Named turns come first, each shown by rows before and after it. Which turns, in which order, take the first row of each pair that follows to the second? Write the first one first, as in the answered first pair.
k270 (before |-> after):
[  4 -13   6   7  -6  -7  -2  -9   3   1   1 -12   9   0  -2  -4  -4   7
  12   1   6] |-> [  4 -15   6   5  -7  -6   0  -7   2  -1  -2 -10   9  -2  -1  -6  -2   7
  12   2   5]
[-16   2  -6   8   1  -5   2 -12   8  -3  -3   2   8  11 -15  -1   5  -3
  20  -3  -2] |-> [-15  -4  -6   4   1  -7   3 -11  12   3  -2   2  11  11 -15   2   0   1
  19   5  -4]
[  0   7 -11   5   7  -2   5   4   4   1   1  -5   8   4  -4  -7  -2   2
  11   0  -5] |-> [  1   3  -9   3   5  -5   4   7   6   5   4  -3   9   4  -3  -5  -3   6
   7  11 -10]
k29 (before |-> after):
[  6   3  -9  -9 -13   3  -7   0   1 -13  -6   9  -7   8  -6  -4   1 -20
   5 -19  -8] |-> [ 10   2  -5 -12 -10   5 -10   5   0 -14  -1  10  -6   0  -3  -3   6 -17
  -4 -18 -10]
[ 25   7 -10 -27  17   0  -8  13  13  -1  15   8   2   2  -3   5   6  15
 -24  -2  -9] |-> [ 34 -10  -1 -21   4 -16   2  -1   7  -2   8   3   9   9   0   3 -10  23
 -12   3 -13]
[-8  1  5  5 -5  6  4 -1 -6  0 -4 -2 -4 -5  6 -3  2 -1  3 -4  4] |-> [-6  2  5  5 -3  6  0  2 -6  1 -2  0 -6 -7  6 -3  2 -1  4 -5  4]
k175 (before |-> after):
[ 0  1 -1  1  8  2  4  1 -1  1  2 -8 -5 -3 -3  1  1 -2 -3  0  4] |-> [-1  1 -1  0  9  2  3  1  0  1  0 -8 -4 -3 -4  2 -1 -4 -2 -4  4]
[  5  -2  -2  -9 -10   3   9  -8 -13   2  -8  -1  -9   3   2   2   1 -10
  -1  -3   3] |-> [ 13  -3  -3 -11  -3  -1  12  -7 -12   6  -5  -2  -6   1   3   1   0  -4
  -6  -1   2]
[ -4 -12  -2  -2  -3  -3   1  -2  -1  12   0  -1   4   2   0   4  -6   4
   2  18  -3] |-> [-13 -12   1  -3 -12  -1   1  -5  -3   8  -4   1   3   5   1   3  -3  -3
   4  17  -3]
[-3  0  4  8 -5 -1  6 -5 -6 -5 -7  2 -8  2 -1 -3  0  0  2 -9  4] |-> [  7  -2   4   4   3  -6   8  -1  -7  -1  -2  -1  -2  -1   3  -3  -3   6
  -2 -10   4]
k73 (before |-> after):
[ 14 -13  -2 -12   3 -10   3  -2   2   1   4   0  10  -1   5   3  -9  16
  -4  16 -10] |-> [ 10 -18  11  -5   2  -7   7  -5  -7   1   0  -7   5  -8  11   1  -9  16
  -8  14  -9]
[ -3  -8   2   4   8  -4  14  -2  -4  11   0 -14   3  -8   6  -1  -9   5
   3  13   2] |-> [ -6  -6   3   9   5  -4  15  -7  -9  10  -3 -14  -1  -4   4  -3  -8   1
   9   9   4]
[  6 -16   9  -9   5 -11  13  -1 -14   9   4  -4   8   3  -2  -1  -2  13
  -4  -5   2] |-> [  3 -15  13  -3   1  -9  13  -6 -18   4   0  -5   5   5   0  -2  -2   9
   4  -8   3]
[ 1  1  1 -3  7  4 -5  1 14  5 13  9  9  5  0 -3  3 -2 -9  5 -4] |-> [  1  -5   9   0   8   5   0   0   9   5  11   1   6  -2   5  -3   3   0
 -13   5  -1]
Now pairs of rows:
(2 to 3 turns a pair)
[  9   1  -4  -7   5  -8 -10   4   3  13   2   4   3  -2   0   0   3  -4
 -12  -1  -3] |-> [ -6   2   7   5  -3  -5  -6  -4 -10   9  -7  -1  -5  -1   3  -6   4 -11
  -3  -9   1] : k73 then k73 then k73
[  7  -1   2   1  -9  -3  -1 -11   5 -11  -6   8   0  11  -6   1  -6  -1
   8  -7  -5] |-> [ 18 -10   8  -7  -1  -4   2  -3   2  -4   2   1   5  -6   4   4  -3   8
 -11  -1  -6] : k73 then k73 then k73
[ 11   4   7   5   4   5   2  -2 -15 -21   4  -6   2  -1   6  -7  10   0
  -7 -27   7] |-> [  5   4  -6   6  -3   0   0  -9  -2 -22   2   1   6  22  -8  -6  -2  -2
  16 -22   3] : k29 then k29 then k73
[-23  -9   6   5  -7  -2  -2   3  -4   2 -11  -3  -7   2  -1   0   0  -8
   1  16  -1] |-> [-14  -5  -7  -6  -3  -3  -8  10   8   7  -2   4   0   6  -6   3  -2  -3
  -2  22  -4] : k73 then k73 then k73
[-20   2 -16  15  22  -4   3  -3   5  23   7   0   3  16  -8   4 -12   7
  12  14  -1] |-> [-16   3 -12  10  31   6  -1   7   2  26  15  -5   0  -6  -1   5   0   8
 -12  12   5] : k29 then k73
